[[ -1 -12  -1  -2   9  -8  -2  -1  -1]
 [ -1 -12   2  -2  -3 -10  -6  -7  -1]
 [ -2 -11   1  -2   5 -12  -1  -9  -1]
 [-23 -42   1  -9   5 -18  -3   3  -3]]
:
[[ -1  -1   9  -2  -1]
 [ -1   2  -3  -6  -1]
 [ -2   1   5  -1  -1]
 [-23   1   5  -3  -3]]

[[  5   9   2  -1   7  -5  -1  -5   3  -7  -6  -6  -1   3   2   3]
 [  2   3 -10  -3   4  -7 -10   0   5   3  -2   5 -12   1  -5   0]
 [ 33 -36  19 -42 -47  25  16  12  26  -4 -31  31   6 -16 -38  33]
 [ -3   3  -3  -6  -2  -8  -3   1  -2   4  -6   9  -8   0  -6   1]
 [ -5   3   7   4  -3  -1   3   4  -8  -2   1  -1   1  -1   2   2]
 [  7 -14   6  -3   0 -11  -2   2   4   2   2 -16  -3  -7   3  -7]]
:
[[  5   2   7  -1   3  -6  -1   2]
 [  2 -10   4 -10   5  -2 -12  -5]
 [ 33  19 -47  16  26 -31   6 -38]
 [ -3  -3  -2  -3  -2  -6  -8  -6]
 [ -5   7  -3   3  -8   1   1   2]
 [  7   6   0  -2   4   2  -3   3]]

[[  2   8   6  -5  -3]
 [-24  -9  45  15   3]]
:
[[  2   6  -3]
 [-24  45   3]]

[[  4  -1   7  -6   5   8  -1]
 [ 12 -29 -20  12 -13   9  -9]
 [ -1  -1  -1   3   0   1  -4]
 [ 11  -2  15  -9  11  18   5]
 [  8  -1  13  -7   9  15  -9]
 [ 23  -3  36 -25  25  41 -12]]
:
[[  4   7   5  -1]
 [ 12 -20 -13  -9]
 [ -1  -1   0  -4]
 [ 11  15  11   5]
 [  8  13   9  -9]
 [ 23  36  25 -12]]

[[ 7 30]
 [14 26]
 [ 0 34]
 [40  9]
 [20 22]
 [-6 39]]
:
[[ 7]
 [14]
 [ 0]
 [40]
 [20]
 [-6]]

[[ 21  -8]
 [ -3  17]
 [  8 -14]
 [  5 -16]
 [  4 -36]]
:
[[21]
 [-3]
 [ 8]
 [ 5]
 [ 4]]
---
[[ 24   5 -33  16 -28 -12  -9   0 -22  -9 -20   7  25   8  17]
 [-32   6 -29 -23 -16  24  29  31 -14  21   3 -20 -14  12 -26]
 [-18  -7  38  -5  28  13  -1 -13  24   7  13   4 -20 -21  -5]]
:
[[-18 -32  24]
 [ -7   6   5]
 [ 38 -29 -33]
 [ -5 -23  16]
 [ 28 -16 -28]
 [ 13  24 -12]
 [ -1  29  -9]
 [-13  31   0]
 [ 24 -14 -22]
 [  7  21  -9]
 [ 13   3 -20]
 [  4 -20   7]
 [-20 -14  25]
 [-21  12   8]
 [ -5 -26  17]]

[[  2  -5  13   1  -7]
 [-12  -3   1   4  25]
 [ 11  -1  22   4   3]
 [ -4  -2  37  22  11]
 [-11  -2  47   6  -7]
 [  6 -13 -20  -8 -17]]
:
[[  6 -11  -4  11 -12   2]
 [-13  -2  -2  -1  -3  -5]
 [-20  47  37  22   1  13]
 [ -8   6  22   4   4   1]
 [-17  -7  11   3  25  -7]]

[[ 1 -1  0 -2  0  1 19 47]
 [ 2 -2  1  0  1 34 39  4]
 [ 2 -2  0  0  1  1 32 40]
 [ 2 -1  1  3 36 32  4  1]
 [ 1 -2  1  3 36 33  5  1]
 [ 1 -1  1  0 15 49 12  1]
 [ 2 -1  2  0  8 49 19  1]
 [17 48 11 -1 -1  3  1  0]]
:
[[17  2  1  1  2  2  2  1]
 [48 -1 -1 -2 -1 -2 -2 -1]
 [11  2  1  1  1  0  1  0]
 [-1  0  0  3  3  0  0 -2]
 [-1  8 15 36 36  1  1  0]
 [ 3 49 49 33 32  1 34  1]
 [ 1 19 12  5  4 32 39 19]
 [ 0  1  1  1  1 40  4 47]]

[[16 30 -3]
 [17 14  1]
 [23 45 18]
 [-3 26 34]]
:
[[-3 23 17 16]
 [26 45 14 30]
 [34 18  1 -3]]

[[  2   9   3 -27 -38 -29 -17  -6  12  -9  -1 -29 -39   4]
 [ -9   5  -8  -3  -7  -3  14  -9  -6 -13  -5 -12  12  -6]
 [  6  -3   5   0   3   1  -9   6   4   8   2   7  -8   5]
 [  3   9   3 -26 -38 -27 -17  -6  12  -9   0 -29 -39   3]
 [ -7   8  -5 -12 -20 -13   5 -10  -1 -15  -3 -22  -4  -4]]
:
[[ -7   3   6  -9   2]
 [  8   9  -3   5   9]
 [ -5   3   5  -8   3]
 [-12 -26   0  -3 -27]
 [-20 -38   3  -7 -38]
 [-13 -27   1  -3 -29]
 [  5 -17  -9  14 -17]
 [-10  -6   6  -9  -6]
 [ -1  12   4  -6  12]
 [-15  -9   8 -13  -9]
 [ -3   0   2  -5  -1]
 [-22 -29   7 -12 -29]
 [ -4 -39  -8  12 -39]
 [ -4   3   5  -6   4]]

[[  7  -2  48]
 [-10   0 -34]
 [ 18   7 -28]
 [-14  -4  29]
 [ -5  -3  49]
 [ 46   5  -2]
 [  6  -2  38]
 [-16  -4  24]
 [ 48   7   0]
 [ -3  -3  47]]
:
[[ -3  48 -16   6  46  -5 -14  18 -10   7]
 [ -3   7  -4  -2   5  -3  -4   7   0  -2]
 [ 47   0  24  38  -2  49  29 -28 -34  48]]

[[ 23 -13  25 -40 -12  45  39]
 [-34 -20  -4  41  18 -42 -15]
 [  4   1  19  33  25   6  11]
 [ -6  -1  -2  41  24 -35 -29]
 [ 23  26 -23  17 -15   3 -22]]
:
[[ 23  -6   4 -34  23]
 [ 26  -1   1 -20 -13]
 [-23  -2  19  -4  25]
 [ 17  41  33  41 -40]
 [-15  24  25  18 -12]
 [  3 -35   6 -42  45]
 [-22 -29  11 -15  39]]
